A single turn carries every row of the set below to another of its rows. Some are shown first; where does it send the rows asked next?
Maku: [  1 -13  22  15  10  -5 -10  14  19 -24  16  17 -24 -26 -10  -6   8  13
  22  12  28  13 -32  12   3  10   6   5 -63 -30  16 -17   9  34  13   3
  18  22 -13   2  16  16 -27  23 -35 -21  21]
sumob: [-28 -10 -30   5 -11  -1 -11  15  73 -17  -9  -3 -12  -9 -34   3   0  -5
  37 -12  26   5   0 -15 -19  29 -38   9  13 -38   7   9  33  29  35   8
  -4   4   5 -27  28   6 -36   0  -6 -19  13]
riva: [-29  -4 -23 -13 -33  37  19  -9  21  13 -17 -38  11  20   5  16 -23  14
  32  -5   1   1 -10 -19  -8  18  -9  42  24   0  32  23  23  13  20 -29
 -19  23  13  11 -25  19 -10  23  24  19  14]
Vig: [-54  32  22   9  -2  -5   9  -8   7  -4  18 -26 -21 -27  18  -8  13  22
   8 -13 -35   5  43   4 -29  24   2 -20 -22 -19  10 -32   8  -3 -26   9
 -17   7   7   3 -11 -16 -48   0 -13   8  -9]
Pegi: [ -3   2   0  -3  -4  36  -9   2 -18   9   4  -1 -15  15   6 -16 -17   2
  22 -14  -3 -28 -22   4  -1   6  10  72 -25  12  -9 -17   8  22  -3  -8
  13  11  18  47   2  -1  10   6 -19  23  32]
vor: [-24 -12 -24 -10 -30  26   7   0  42  12 -31  -1   8  16 -13   9 -29  12
  32 -17   3  12  -5  -7 -13   6  -6  30  25  16  26  28  25   7  34 -33
 -20  13  10  16 -30  13 -21  26  21  11  13]
sivov: [-45  -6 -37  -8 -34  42   4  -6  36  15 -16 -11  15  11  -5  10 -20  12
  34 -18  -3   9   2  -9  -8   8 -20  37  34   8  24  18  31  -1  15 -39
 -19   3  10   5 -23  26 -12  11  21   9  12]
Reb: [ -7   5  -4   5 -12  33 -16   5 -12  24 -11  21  -6  11  14  -9 -16   7
  14 -20  -5  -7 -21   8   2  -7   1  62 -34  20 -10 -15  18   9 -10 -24
   1  13  22  39 -12   7  13  -2 -22  12  32]
dabev: [  2 -19   0  -3  -8  32  -7   5 -31   7  21  19 -21  17  -1 -17 -16   8
   6 -11 -10  -7 -25  12  -5   2  -4  70 -23  25 -11 -25  16  18 -11 -16
   3  21  36  26   1  -2 -13   0 -21  22  35]
Farop: [-44  31  -6  17  -1   0  19  12   0   0   6  -9 -27 -19   0 -13 -11  53
  16 -10  -2 -12  22 -18 -44   9   2 -28 -25   0 -14 -20   5   7 -30 -13
   8  11 -11  18 -19 -29 -29  -1 -43  24 -26]
Fevi: [  3 -16  13  24  15 -23  -9  17   7  -3   4  15 -21  -5 -11   0   5  10
  26  -6  37   9 -35  10  -3   8  -9  15 -75 -22  17 -24  22  33  16   8
  12  20   2   7   8  12 -22  10 -29 -18  35]
tem: [-27 -21 -12  -6  -6  -6 -12  18  71 -22 -14  10   2  -1 -32  -2 -11 -20
  32   1  25   2 -10  -6 -10  27 -23   1  10 -21   7   7  26  13  38  15
  -6   1  -1   0  23 -11 -50  -4 -12 -18  31]
gav: [ 16  -9  14  13   3  -2 -14  11  24 -20  28   3 -37   0 -26  -5 -19  21
  20   4  33  24 -42  13  -9   3 -10  10 -65 -22  -1  -8   9  37  12  -5
  18  11   8 -15  11  13 -22  23 -18 -12  18]
Lugug: [-49  33  -1  11  -5   7  15  10   2  -8   9  -3 -32 -32  -4 -18  -7  51
  15 -14  -5  -6  27 -19 -51  10   3 -28 -26   5   1 -24  -3   5 -19 -12
   5  17  -7  20 -23 -30 -28   2 -44  22 -23]
diboz: [-49  37  10  13  -4   0  14  -8  10   6  12 -20 -19 -28  14  -6  12  21
   7 -10 -16   9  47  13 -38  23   6 -23 -24 -23  16 -29   7   1 -25  12
 -15  14   2   3  -7 -22 -60   5 -17   9  -3]
Dizim: [  3 -18  20  23   8 -17  -9   9  27  -6   2  31 -27   9 -23   0   8   2
  11   2  20  -1 -38   8  14  -4  -3  16 -71 -16  24 -13   5  29  24   1
  13  12  -5   6   3  18 -32  26 -24  -1  25]
ravu: [  3 -18  10  29  20 -17 -13   7  24 -10  11  15 -28  -8 -23 -19  11  22
  19   5  30   2 -31  -2  -2  -1  -7  19 -58 -29   3 -14   8  44  25  11
  19  -3  10  -3  20  15 -18  22 -24 -13  30]
zolos: [-49  13  11  -3   5  13  13  -4  -5 -16  20  -8  -4 -30 -10 -33   2  32
  -7  10 -27   2   7 -29 -44  14 -11 -37   1 -12   9  -7  -1 -17 -20 -12
  -8   8   2   4 -26  -9 -48  -9  -9  28   6]
fala: [  2  -2  -2 -21  -6  29 -23  -9 -10  17  22  13 -19  21   3 -20 -16   6
  -4 -17  -4  11 -25  27  -2   5  -5  63 -23  19 -22 -13  11  19 -18  -4
   5   9  37  25   2   3 -12   7 -11  19  30]
zunu: [-46  34  22  23 -23  13  22 -13   5  -2  14 -28 -15 -34 -16 -21 -26  32
  -9 -14 -12   2   9 -22 -36  -1  19 -14   6 -13 -10 -23   8   4 -19 -23
  -7  20  -1   3 -30 -26 -47 -26 -27  14  18]
vizo: [-35 -21 -24 -11 -10   7  -1  15  61 -15  -5  -9   5 -31 -28 -12 -14 -10
  34   2  20   5  -1  -6 -10  37 -26 -11  30 -38  19   6  25  20  31  11
   6   9 -10 -12  27   7 -44  -5 -16 -16  13]
Vube: [  3 -27  29  27  -4  -6  -9   9  26 -13  27  10 -43  -2 -32  -4 -11  21
  23  18  33   8 -23   9  -3   6  -2   7 -63 -15   5 -15  28  30  20  -4
  15  10  -6 -10  12   7 -27  25 -37 -18  26]
Bezur: [-30  30  13  25 -24  10  19 -12   2  -5  14 -36 -14 -32 -18 -21 -30  35
  -5  -2 -20   1  14 -10 -41  -6  17 -14  10 -15 -17 -23  17   3 -30 -27
  -1  14 -10  -3 -27 -24 -41 -20 -20  17  24]
meror: [-11 -11 -41  -5  -7   5 -17  24  60 -14   2 -12 -19   1 -32  -5 -24  -2
  39  -1  27  15  11  12 -17  32 -29  -8  22 -28  -7   2  22  27  34  13
  14   7   1 -10  32  -6 -28   8 -14 -15  14]
rimub: [ -6   4  -5  -2 -10  27 -12   9  -4  14 -14  22 -12  22  14 -19 -19  -5
   9 -18 -13 -17 -12  13  11  -5   7  67 -19  29  -4 -20   8  25   3 -12
   5   9  20  46 -15   2 -10  14 -15   8  27]
felek: [  3 -14  20  22  -2 -19  -3   2  24 -14   7  -6 -32   5 -20  12   5  12
  28  12  30 -11 -34   0  -1  18  -9  24 -75 -29  30 -20  13  40  18  10
   9  11 -10   0  10  14 -15  10 -29  -4  19]
teki: [-50  26   3  15   4  -7  13  10   3   1  11 -21 -24 -25  -4 -13 -11  56
  11 -17  -3  -8  37 -17 -41  16  11 -29 -19   1  -6 -18  13   6 -21 -12
   2  15  -3  22 -18 -27 -19  10 -38  25 -23]
pim: [-12   4   2  -9 -15  27 -14   2 -18   6   3  20 -18  -1  25  -8  -4  13
   2 -17  -4   2 -26  16   0   0   7  75 -30  23  -6 -17  16  19 -24 -18
  10  29  20  45  -6   3   1  14 -31  11  28]
zibug: [-28 -19 -20 -15 -36  42  16  -3   9  26 -15 -17  -4  15   2  15 -12  10
  41 -20 -21  24  -4   0 -13  25 -14  33  28  10  17  23  14  -6  19 -19
 -21  13  31  -2 -19  18 -28  24  18  13   7]
Fabug: [  7   3   1  -4  -3  25 -13  -5 -13  13 -12  10  -9  15  15 -24  -7  21
   3 -15  -6  -2 -27  -1  -1   2   1  76 -29  17 -14 -26  28  31  -4 -11
  -4  19  35  26  -8   7  -3  17  -9   7  34]
zago: [-48 -14 -25 -23 -46  42  12  -9  25  17 -30 -19   2  -7  -6   8 -21  11
  25 -19  -8  11  -4 -10 -20   7 -11  35  31  11  18  31  26  -2   6 -33
  -8  10  16  10 -22  19  -9  14  -1  19   4]
golo: [-37  27  14  26 -19   9  23   1   2 -11  14 -38 -10 -31 -15 -11 -33  34
  -5  -8 -15  -2  13 -21 -41   7  16 -15   1 -16 -26 -22  24   2 -20 -31
  -4  24  -6   0 -19 -25 -42 -23 -24  17  12]
Lar: [-47  35   9  10  -5   4  15 -11  17  -6  10 -23 -23 -35   8 -15   9  19
   0  -3 -31   5  43   3 -38  26   6 -26 -20 -17  19 -35   4  -2 -18   9
 -20  21  -4   3 -11 -17 -55   4 -24   5   7]
Lugos: [-29 -19 -23  -7 -15   1 -13  28  60  -4   2  -2 -15   1 -21  -4  -9   6
  53  -4  20   3  23  -6  -6  48 -33 -15  29 -15   4  13  26  17  32  20
   5   3  -2 -12  23  -3 -31   6 -22 -16  16]
kagub: [-29  -6 -39 -18 -22  46   1 -11  34  19 -37  -4   8  12  -5  11  -6  17
  25 -10  -6  14  -1 -18 -23  17 -19  42  24  10   4  27  33  -4  19 -28
 -27  12  28   6  -7  10  -2  26  14  16   7]
Vafe: [-39 -29 -31   1  -2  -7  -8  16  55 -21  -2  -2   1 -10 -27 -10   1 -11
  46   2  31  12   4  -6 -20  26 -26  -6  15 -32  14   2  30  12  37  10
  -2  -6  -3   3  30   8 -44   6  -1 -21  30]
nif: [-47   6   4 -10   1  16  14  -1  -3 -27  22  -9  -4 -30  -5 -38   2  29
   6   8 -32   3  10 -20 -51   9 -13 -36  -8 -13  11  -8  -1 -12 -28 -14
  -7   5   0  -5 -13 -17 -53  -6  11  29   5]
vaza: [-46  10  13   7  11   6  11  -3  -5 -21  30 -15  -7 -38 -16 -22   0  33
  -3   4 -39   5   6 -20 -44  14  -8 -31  -4 -19  -1  -9  -6 -23 -22 -17
   0  13   4  -4 -11  -9 -43 -10   2  39   7]
Toku: [-23  -9 -37 -29 -25  49   3 -10  27  22 -24 -21  -8  27  -3  13 -20  11
  26 -14  -5  24   3   8 -16  24 -21  23  15  14  10  20  22   8  16 -26
  -8   5  20  -5 -14  28 -24  35  13  11 -15]
ral: [-32 -21 -22  -4  -4  -1  -7  17  62 -19  -2 -18  -2  -1 -18   0  -6 -11
  43  16  26  -8   1 -12 -19  50 -26   4  17 -32   6  19  19   6  31  24
  -6  -7  -1   9  31  -4 -31   0  -5  -6  26]

kagub moves to Fabug
teki moves to Vig
Now these:
Lar moves to zolos
riva moves to Pegi
Toku moves to fala
zago moves to pim
nif moves to Bezur
dabev moves to Vube
Vafe moves to sivov
Dizim moves to tem

